Each row below has a hidden score, from 0 to 20, with 10 about the middle. What is it? The score is a weighted sum of the row's numbers plus the product of two more (or one squared), each taken from its middle value.
[-0.18 -0.39 -0.79  1.05 -1.49 -0.60  0.21 -1.95 -0.13 -2.13 -0.08 -0.46  0.84 -0.38  0.13  1.13]: 17
[ 0.76  0.07  1.47  1.88  1.43  0.48 -0.42  0.11  0.18  0.62  0.28  0.83  1.96  1.34  0.50  0.14]: 7
[ 0.04 -0.67  0.64  0.02  0.70 -0.11  0.88 -1.59 -0.37 -0.21 -0.31 -0.81 -0.39 -0.64 -0.65 -0.49]: 9
[-0.63  1.09 -0.43 -1.12 -0.79  0.90 -0.62  1.51 -0.44 -0.39 -1.73 -1.14 -0.73  0.03 -1.04 -0.30]: 9
[-0.24 -0.52  1.04  1.52 -0.10 -2.18  1.22 -2.38 -0.19 -1.32  0.59  0.86  0.36 -0.44  0.32  1.17]: 8
[-1.39  0.62 -1.30 -0.65 -0.72  1.76 -0.42  0.92 -2.11 -1.32 -1.03  0.25  0.17 -1.31 -1.04 -0.85]: 18
[ 0.38 -0.21  0.33  0.40  0.59 -1.25  1.06 -0.84  0.46 -1.14 -1.31  0.52 -1.23  1.13  0.03  0.14]: 12
[-0.63  1.09  0.09 -0.32 -1.20  0.64  0.00  1.93 -1.41 -0.52 -1.73 -0.53 -0.04 -0.08 -1.74 -0.42]: 6
[ 0.72  0.74 -1.21 -0.44  0.62 -0.75  1.06  0.81  1.03  1.39  0.82 -0.27 -1.32  0.46 -0.51 -0.36]: 8
[ 0.64 -0.52  1.14  1.24  0.59  0.11  0.26 -0.35  0.55  0.17 -0.13  0.30 -1.23  0.18  0.03 -2.54]: 12
[-0.63  1.74 -1.30 -0.72 -0.15 -0.75 -0.29  1.15  1.80  1.42  0.75 -0.66 -1.53  0.70 -0.03 -2.23]: 9
[-0.70  0.32  0.14  0.45 -2.40  0.43  0.21 -0.62 -0.08 -0.88  0.86  1.25 -0.39 -2.11 -0.32  0.83]: 12
[ 0.52  1.53  0.09 -2.73  0.01 -0.82  0.48  0.11  1.84  1.78  2.09 -1.06 -0.27  0.54  1.34 -2.72]: 12
[ 0.29 -0.98 -0.02 -2.24 -0.58  0.68  1.87 -1.38 -0.08  0.22 -0.44  1.62  0.07 -1.12 -0.65 -1.29]: 13
[-0.49 -0.98 -0.50 -1.72  0.38 -0.22  0.61  0.21  1.35  0.62  1.52  0.06 -0.73  0.46  0.50 -0.36]: 12
[-0.30  0.36  0.51 -0.20 -0.51 -0.90 -1.01 -1.48 -1.03 -0.73 -0.37  0.30 -0.89  0.23  0.18 -0.18]: 11
[ 0.15  1.22 -0.79  0.73  0.62 -1.35  0.00  0.84  1.75  0.22  1.55 -0.59 -1.42 -0.44  1.28  2.04]: 10
[-0.18  0.36  0.24 -0.14  0.51  0.11 -0.29  0.44 -0.64  0.02 -1.40  0.06 -0.52  0.63 -0.51 -1.71]: 9
[ 0.60  0.62 -0.71 -0.58  1.01 -0.82  0.05 -0.41  0.67  0.70  1.04 -0.89 -0.15  0.28  1.51  0.14]: 9
[-0.70  0.22 -2.11  0.80 -2.95  1.37  0.57  0.30 -1.03 -1.23  0.19  0.25  0.17 -1.98  0.08 -0.18]: 11
[-1.11  0.36 -1.03  0.95 -0.65  0.25 -1.10  0.61 -0.57 -0.81 -1.62 -1.65  0.65 -0.38 -1.04 -0.63]: 4
[-1.30 -0.09 -1.85 -0.87 -0.45  0.83 -0.48  0.40 -1.73 -0.96 -1.31 -0.10  1.63 -0.14 -1.51  0.19]: 7
[-0.30 -0.52  0.51 -1.72 -0.58 -0.28  0.35 -1.95  0.13 -0.73 -0.19  0.30  0.81 -0.72  0.32 -0.49]: 12
[-1.72 -1.15  0.47  0.36 -0.32  0.25  0.30  0.05 -0.87 -1.05 -0.79  0.48 -0.10 -0.87 -0.80  0.51]: 7
[ 1.39 -1.34  1.44  0.88  2.02 -0.28  0.26  0.40  0.55  0.17 -0.44  0.60  0.61  1.56  0.82 -0.01]: 7
[-1.30  0.22  1.04 -0.03 -0.45  0.68 -1.59  1.25 -0.72  0.22 -1.98  0.48  1.33 -0.64 -1.74  0.09]: 2
[-1.20  0.78  0.51  0.36  0.42  0.30 -0.93  1.40 -0.37 -0.59 -1.21  0.21  0.26 -0.19 -2.95 -1.49]: 8
[-1.11  0.27 -0.95 -0.03 -1.49  1.25 -0.29  0.35 -1.41 -0.39 -1.62 -0.27  1.53 -1.12 -1.04 -1.10]: 4
[-1.20  0.74  0.14 -1.12 -0.65  1.00 -0.42  1.34 -0.87 -0.21 -0.79 -0.21  0.53  0.50 -0.96 -0.56]: 9
[-0.43  1.34 -1.50  0.45 -1.29  1.31  0.00 -0.35 -0.50 -0.45 -0.44  1.22  1.75 -1.98 -2.12 -0.56]: 9
[ 1.24 -0.90  1.11  0.22  1.43  0.11  0.61 -0.29  0.55 -0.09  1.00  1.13  0.36  1.46  2.32  0.29]: 13
[ 1.92 -1.91  1.32  1.74  1.19 -0.05  0.16  0.05 -0.72  0.49  0.33  1.84  0.84  1.16  1.37  1.00]: 6
[-0.43  1.19 -0.71 -0.44 -0.15  1.40 -0.17  0.92 -1.12 -1.14 -1.03 -0.27  2.01 -1.12 -0.96  0.34]: 9
[ 1.30 -0.39 -0.57 -0.95  0.77 -1.45 -1.19 -1.48  1.67  0.77  1.46 -0.10 -1.23  1.22  1.64  0.14]: 15
[ 0.87 -0.90  1.32  2.12  1.94  0.11 -0.23  1.72  0.28  1.18  0.08  0.60  0.40  0.67  1.10 -0.56]: 4
[-0.63  0.62 -1.12 -0.32  1.49  0.25  0.61  0.92  1.80  0.85  1.41 -1.33  0.01  0.37  0.96 -1.71]: 10
[-0.86  1.03  1.26 -0.38 -0.45  0.52  2.23  0.69 -0.64  0.22 -1.03 -0.33 -0.46 -0.79  0.41  0.47]: 8
[ 0.34 -1.55  0.04  0.61 -0.87 -0.16 -0.35 -0.55 -0.25 -0.66  0.67  0.93  0.12 -1.62  0.08  0.93]: 8
[ 1.86  0.50 -0.64 -0.58  1.56 -1.25  0.05  0.16  0.82  0.77  1.65 -0.53 -1.64  0.70  2.00  1.04]: 12
[ 0.43 -1.67  1.11  0.57  0.38 -0.16  0.44 -1.09  0.97 -0.73  0.14 -0.33 -0.15  0.58 -0.20 -1.49]: 11
[ 0.34  0.81 -1.21 -1.61 -0.58 -0.22  1.16 -0.62 -0.64 -0.81  0.33 -0.10  0.44 -1.51 -0.26  0.55]: 12
[ 0.56 -0.15  0.79  0.45  0.29 -2.04 -0.29 -1.95  0.55 -0.45  0.51  0.52 -0.39  0.96  0.74  0.51]: 12
[ 0.87  0.62 -0.07 -0.51  0.29 -1.25  0.40 -0.05  0.55  0.66  0.67  0.75 -0.89  0.13  0.70  0.38]: 9
[ 0.15  0.89 -0.19 -0.14  0.06  0.20 -2.23  0.69 -0.44 -0.96 -1.62 -1.06 -0.39  0.03 -0.51  0.55]: 9
[-1.02  0.50  0.47  1.44  0.25 -0.47 -0.69  0.65 -0.25 -0.15 -2.41 -0.89 -0.10  0.03 -1.74 -0.01]: 2
[-1.20  1.09  1.29 -0.26 -1.11  0.11 -0.17  0.73  1.32  1.12 -0.79 -2.01  0.40  0.23 -0.38 -0.56]: 12
[ 0.43  2.01 -1.03 -2.10  0.29 -0.34  1.31  0.21  1.75  0.81  1.68 -0.46 -1.14  0.13  0.96  0.43]: 16
[-1.11  0.58  0.47 -1.03 -1.20  0.25  2.53 -2.54  0.08 -1.23 -0.08  1.39  0.57 -1.73 -0.08  0.14]: 15
[-0.18  1.28 -0.37  0.22 -1.20  0.25  0.57  0.61 -0.37 -0.73 -1.40 -0.39  0.07 -0.87 -0.96 -0.24]: 7
[ 1.63 -2.18  1.92  1.57  0.47 -0.90  1.57 -0.29 -0.72 -0.45 -0.57  1.88  0.26  0.74 -0.26  1.52]: 5
[ 1.71  0.12  0.29  1.65  0.42 -1.07  0.69  0.21  0.23 -0.09  0.42  0.39 -1.87  0.63  0.93  2.12]: 10
[ 1.05 -2.18  1.44  1.29  0.34 -1.45 -0.11 -2.08 -0.37 -1.14 -0.13  2.37  1.02  1.00  1.37  1.23]: 10
[ 1.01 -0.67  0.19  0.22  1.41 -2.04  0.05 -0.41  0.71  0.53  0.59  0.86  0.69  1.16  0.93  1.52]: 7
[-1.50  1.66 -0.79  1.67 -0.72 -0.28 -2.09  1.64 -2.26  0.02 -1.31  0.52  1.12  1.13  0.03  1.00]: 1
[-1.72  1.03 -0.31 -0.20  0.06 -0.47  0.69  0.44  0.08  0.88  0.67 -0.74 -1.23  0.03 -0.58  1.38]: 8
[ 1.69 -0.59  0.87 -0.58  1.13 -0.28  0.95 -1.18  0.08 -0.59 -1.21  0.72 -0.21  0.23 -1.31 -0.85]: 12
[-0.18 -0.90  0.47  0.73  0.47  1.07 -0.93  0.00 -0.08  0.27 -0.87  2.09  1.42  0.03 -0.38 -0.07]: 6
[ 0.34 -0.15  0.29 -0.58 -0.45  0.60 -1.10 -0.55 -0.19 -1.05 -0.79  0.72  0.61 -1.21  0.08 -0.85]: 11
[ 0.72  0.32  0.97  1.29  0.77 -0.16 -0.48 -0.29 -0.08  0.02 -0.64  0.11 -1.23  0.58  0.41 -1.38]: 10
[ 1.36 -1.15  1.55  1.81  0.77 -2.49 -0.05 -0.69  0.55  0.58  0.42  0.52  0.61  1.51  0.89  0.83]: 5
[ 0.34 -1.15  0.19  1.72  0.51 -0.11  0.69 -0.77 -0.87 -1.14 -0.37  1.52 -0.89 -0.87  0.70  1.10]: 12
[-0.18  0.54 -0.79  0.69 -0.72 -0.47 -0.05 -0.55  0.13 -0.88 -0.13 -1.23  0.88 -0.64 -0.14 -0.85]: 7
[-1.72  0.36 -1.03 -0.51 -1.20  0.34 -2.73  0.26 -0.64  0.22 -1.40 -1.76 -0.73 -1.21 -0.80 -1.02]: 3
[ 0.52 -0.15  0.33  0.40  1.25 -0.16  0.40 -0.69  0.42  0.02  0.33  1.00  0.36  0.54 -0.38 -0.77]: 11
[-0.43  1.90  0.04 -1.50 -0.26  0.43 -0.23  1.12  1.49  1.78  0.79 -0.74 -1.42 -0.95 -1.41 -1.71]: 11
[ 1.05 -0.59  1.14  1.01  1.13 -0.47 -0.69  0.11  0.28  0.58 -0.31  0.90  1.53  1.25  0.78  1.46]: 7
[-0.94  0.74  0.09  0.36 -0.94 -0.22  0.40  0.77 -1.62 -0.59 -0.37 -0.27 -0.27  0.96 -0.32  1.26]: 8
[-0.12  1.06  0.55  0.88 -0.72 -0.60 -1.28  0.95 -0.87 -0.21 -0.87  0.35 -0.97  0.89  0.03  0.71]: 7
[ 1.90 -1.67  1.26  2.38  1.41 -0.22 -1.19  0.26 -0.44  0.27 -0.37  1.84  0.40  0.32 -0.14  0.29]: 5
[ 0.15  0.22 -2.40 -1.72  0.77  1.13 -0.93  1.40  2.09  2.81  2.31 -2.01 -0.89  1.31  1.31 -0.93]: 12
[-0.01 -0.82 -0.02 -0.95  0.51 -0.22  0.53 -0.35  0.79  0.17  0.55 -0.81 -0.39  0.28  1.40  0.51]: 11
[ 0.24  0.36  0.83  0.17  1.04  0.00 -0.42  0.44  0.75 -0.09 -0.31  0.25  0.65  1.03 -0.20  0.09]: 11
[ 0.47 -0.90 -1.30  0.02 -0.26  0.00  0.44 -0.77 -0.87 -1.05  0.14 -0.74 -0.46 -2.25  0.13 -0.30]: 13
[-0.01 -0.27 -0.07 -0.32  1.41  0.79 -0.17  0.57  0.42  0.31  0.75  0.72 -0.27  0.41  0.82 -0.36]: 14
[-0.94 -0.04  1.32 -0.14 -0.10  0.00 -0.17  0.73 -1.62  0.27 -0.79  0.25  0.73  0.54 -0.80 -0.42]: 4
[ 0.04  0.02 -0.95  1.08 -1.11 -0.11 -1.83  0.65 -1.85 -1.23 -0.72 -0.05  0.21  0.37 -0.26 -0.24]: 7
[-1.39  0.50 -1.21 -0.79 -2.40  2.12  0.16 -0.92 -1.03 -0.73 -0.08  1.31  2.21 -2.25 -1.31 -1.59]: 12
[-1.02  1.16 -0.43 -0.95 -0.45 -0.22 -0.55  1.02  0.23  1.48  0.33 -0.27 -0.89 -0.38 -0.26 -0.07]: 6
[ 1.58  0.62 -0.86  1.44  0.81 -1.91  0.40 -0.41  0.63  0.66  1.89 -0.10 -0.97  1.13  2.06 -0.63]: 9
[ 1.53 -0.98 -0.31  1.52 -1.03 -0.90 -0.23 -1.59 -1.41 -0.59  0.46  1.99  0.40 -1.12  0.13  0.51]: 8
[ 1.01  0.02 -0.07  0.49  0.66 -0.28  0.44 -1.01  1.00  0.40  0.55 -0.66  2.33  0.67  0.23 -0.49]: 11
[ 1.53  0.27 -1.30 -0.03  0.81 -0.16 -1.19  1.22  1.80  1.88  1.72 -0.89 -0.27  0.63  0.46 -0.01]: 8
[-1.39  0.17  1.01  0.27 -0.45  0.60 -2.39  0.21 -0.25 -0.96 -0.57 -0.46 -0.04  0.32 -0.51 -0.49]: 11
[ 0.76 -2.04  0.51  0.91  0.16 -1.35  0.16 -1.95  0.37 -0.39  0.42  0.83 -2.43  0.70  0.41  0.29]: 12
[-1.50 -0.15  1.17 -0.38 -0.79  0.06  0.88 -0.92  0.08 -1.63 -0.44 -0.33  1.63  0.93  0.63 -1.02]: 16
[-0.36  1.53  0.68  0.65 -0.10  0.97 -1.59  0.73 -0.25  0.12 -0.72  0.68 -0.66  0.37 -1.22 -0.07]: 11
[-0.07  1.25  0.09 -0.95 -0.21  1.19 -0.85  0.88 -0.44  0.31 -0.37 -1.33 -2.13  0.54 -0.58 -1.83]: 15
[-2.10  1.61  1.01 -0.79 -1.49  0.16 -1.38  1.69 -0.87  0.22 -0.44 -0.46  1.05  0.54 -0.87 -0.93]: 5
[-0.12 -1.06  0.24  0.65 -0.15  1.31 -1.01  0.30 -0.25 -0.88 -0.72 -0.33  0.91 -0.14 -1.22 -1.83]: 8
[-0.43  1.25 -1.97 -1.12 -0.38 -0.11  0.11  1.25  1.54  2.46  2.47 -1.33 -1.32  0.82  1.69  0.43]: 10
[-0.56  0.89  1.20  0.12 -0.21 -0.82 -1.59  0.11 -0.50 -0.81 -0.64 -0.89 -0.27  0.70 -0.65  0.34]: 10
[-0.78 -0.27 -0.57  1.88 -1.60  0.20 -1.01 -0.48 -0.95 -1.63 -0.64  0.35 -0.15  0.50  0.18  1.17]: 12
[ 1.08 -1.25  0.94  1.11  0.01  0.25  0.05 -0.11  0.08 -1.05  0.03  0.79  0.40 -0.08  0.50  0.29]: 10
